These views show one set of named points, seen from different sides, and a view may be mirrored.
A view may leave some points out. In some views, one point has been moved. Which views, in the order they come, and which point in each? Write no view if no view has one.

Scene 1 (5 views)
panel a:
  k418 [ -2  11   2   8   4   9 -10   7]
  k336 [ 4  6  2 19 -3 16 -7 16]
  k115 [-10  15   5   7 -13  31   8  10]
  k593 [-1 13  6  6  2 11 -9  9]
  k529 [ 5  6  2 17 -1 21 -7 10]
  k273 [ -7  16  10   6 -14  28   6  11]
  k534 [-1 12  3 11  4 10 -9 12]
  k402 [-7 13  1 12 -2  7 -7 11]
panel b:
  k115 [-28  16 -17  -1  37   2 -10  -1]
  k593 [-23  17 -11 -16  33   9 -25  20]
  k336 [-24  20  -3  -7  25  -2 -21  20]
  k534 [-23  19 -10 -15  29   6 -22  24]
  k529 [-23  22  -4  -4  25   2 -24  17]
panel c:
  k418 [  1  -4  -4 -18  -1  -4   5 -14]
  k529 [ -1   1  10 -18   1  -9  -3  -7]
  k402 [  5  -1  -2 -20   0   3   5 -10]
  k593 [  3  -4  -3 -14   2  -5   7 -12]
  k115 [ 12  23   9 -19   2  -8  12  -7]
  k534 [  0  -5   0 -18   3  -2   5 -12]
  k336 [  0  -1  12 -18   2  -2  -3  -7]
panel d:
  k529 [-6  0 -1 -2 -3  4 -1 10]
  k115 [  4   7 -18 -12  -8  -5  10  -1]
  k402 [  2  11 -12   5  -4   4  -8  13]
  k593 [  0   5 -10   7  -3   6 -10   4]
  k273 [  7   5 -17  -9  -5  -3   9  -2]
  k534 [-3  6 -9  9 -2  6 -7 10]
  k336 [-2  2 -1  1  0  4  0 14]
panel e:
  k273 [-16 -20 -10  17  21 -19   5   0]
  k402 [ -7 -17 -23  17  22   3   9  10]
  k115 [-15 -21 -12  17  16 -23   7   2]
  k534 [ -8 -15 -23  20  22   6  13   3]
  k418 [ -5 -16 -21  16  19   7  15   4]
  k593 [ -7 -15 -19  16  21   6  13   1]
  k336 [-15 -18 -32  19  26  -2  15   1]
  k529 [-14 -17 -31  16  22  -5  19  -2]
Views that do not fit: no view

Scene 2 (5 views)
panel a:
  k38 [  2   7   1   2 -14  -2  12  -1  15   1  -2  15]
  k154 [  1   7   1   2 -16   0  12  -2  14   1  -1  15]
  k384 [  2   6   2   2 -17  -1  12  -3  13   1  -2  16]
  k580 [ -1   5  -7   2 -10  11   8   1  16   1  -7   3]
  k832 [  1   3   4   5 -21   5   7 -10   8  -5  -4  13]
  k561 [ -1   3  -7   3 -10   9   7   0  15  -1  -9   1]
  k489 [  0   3  -6   4 -11   9   6  -2  14  -2 -10   1]
  k449 [ -1   3  -6   3 -13  13   6  -3  13  -2  -9   2]
  k251 [  2   3   4   5 -18  -1   8  -8   9  -5  -4  13]
  k393 [ -2   4  -6   2 -12  10   8  -1  15   0  -7   4]
panel b:
  k561 [ 20   8 -11  25  27  -7  -4 -34   3 -15  18 -10]
  k489 [ 20   6 -11  26  25  -6  -9 -34   5 -10  25 -15]
  k38 [ 23   1  -4  33  24 -11  -6 -37  10 -16   8 -16]
  k506 [ 21   2   6  36  17 -15 -14 -32  16 -16  17 -23]
  k251 [ 21   2   2  34  19 -13 -11 -33  14 -15  17 -21]
  k832 [ 20   6   3  33  19 -12 -12 -30  12 -17  18 -18]
  k449 [ 19   8  -9  26  24  -6  -9 -32   5 -12  26 -14]
  k154 [ 22   2  -3  33  24 -11  -6 -36  10 -17   9 -16]
  k580 [ 20   6 -13  25  27  -6  -6 -34   4 -12  21 -12]
  k384 [ 22   1  -1  34  23 -12  -6 -35  11 -17   8 -17]
panel c:
  k580 [ -3  -3  31  -6  10  -4  -1 -12   3   5  -4 -23]
  k481 [ 10   8  13   1  10   0  -5  -7   8   4   2 -27]
  k154 [  4   4  20  -6  10   2  -3  -7   2   3   7 -24]
  k38 [  4   5  20  -6  10   4  -2  -6   3   3   8 -24]
  k489 [ -1  -2  28  -3  11  -5  -2 -14   7   6  -7 -25]
  k393 [ -1  -2  29  -6   9  -4  -2 -11   4   6  -4 -23]
  k384 [  6   6  18  -6   9   2  -3  -6   2   3   8 -24]
  k251 [ 10   7  14  -1   9  -1  -5  -8   6   5   1 -26]
  k449 [  0  -2  28  -4   9  -8  -3 -13   4   7  -9 -23]
  k832 [ 11   6  14  -2   7  -5  -5  -8   4   6  -2 -24]
  k561 [ -2  -3  31  -9   8  -4  -2 -11   0   6  -2 -21]
panel d:
  k506 [ -3 -11 -18 -41  26   5  -4  -2 -17 -11 -22   4]
  k580 [ -1   9 -14 -28  23   5 -20  -8 -17 -14 -17  15]
  k393 [  0   7 -14 -29  24   4 -19  -7 -17 -15 -17  14]
  k481 [ -4  -7 -19 -38  25   2  -5  -5 -15 -12 -23   5]
  k561 [ -2   8 -14 -27  25   8 -22  -7 -17 -15 -19  16]
  k489 [  2   7 -13 -30  22   3 -17  -8 -17 -14 -13  14]
  k832 [ -3  -7 -15 -38  27   8 -10  -1 -18 -11 -20   7]
  k154 [ -8   0 -21 -32  26   6 -12  -5 -15 -15 -28  10]
  k384 [ -7  -2 -21 -33  26   6 -11  -5 -15 -14 -29   9]
  k38 [ -7  -3 -20 -34  28  10 -13  -3 -16 -13 -28   9]
  k251 [ -4  -6 -18 -38  25   5  -7  -3 -17 -13 -23   6]
panel e:
  k449 [ -9   4   6  10  -9 -17  -3   6  -2  -3   3  -7]
  k561 [ -9   0   5   9 -12 -16   1   0   4  -6   4  -7]
  k832 [-16  -6   3   3  -7 -15 -10   6  -7   2  13 -12]
  k506 [-16  -6   0   0  -6 -16 -15   8  -9   1  19 -15]
  k251 [-13  -5   1   2  -7 -16 -12   6  -5  -1  17 -14]
  k154 [-11  -6   0   3 -11 -16  -7  -1   2  -7  17 -13]
  k38 [-10  -6   0   2 -11 -16  -7  -2   3  -8  18 -13]
  k393 [ -7   2   6   9 -11 -17  -2   4   2  -6   5  -7]
  k481 [-13  -4   0   1  -7 -17 -14   7  -6  -2  21 -14]
  k580 [ -6   3   5  11 -12 -17   0   2   3  -7   5  -7]
Views that do not fit: panel a, panel d
  moved in panel a: k561
  moved in panel d: k38
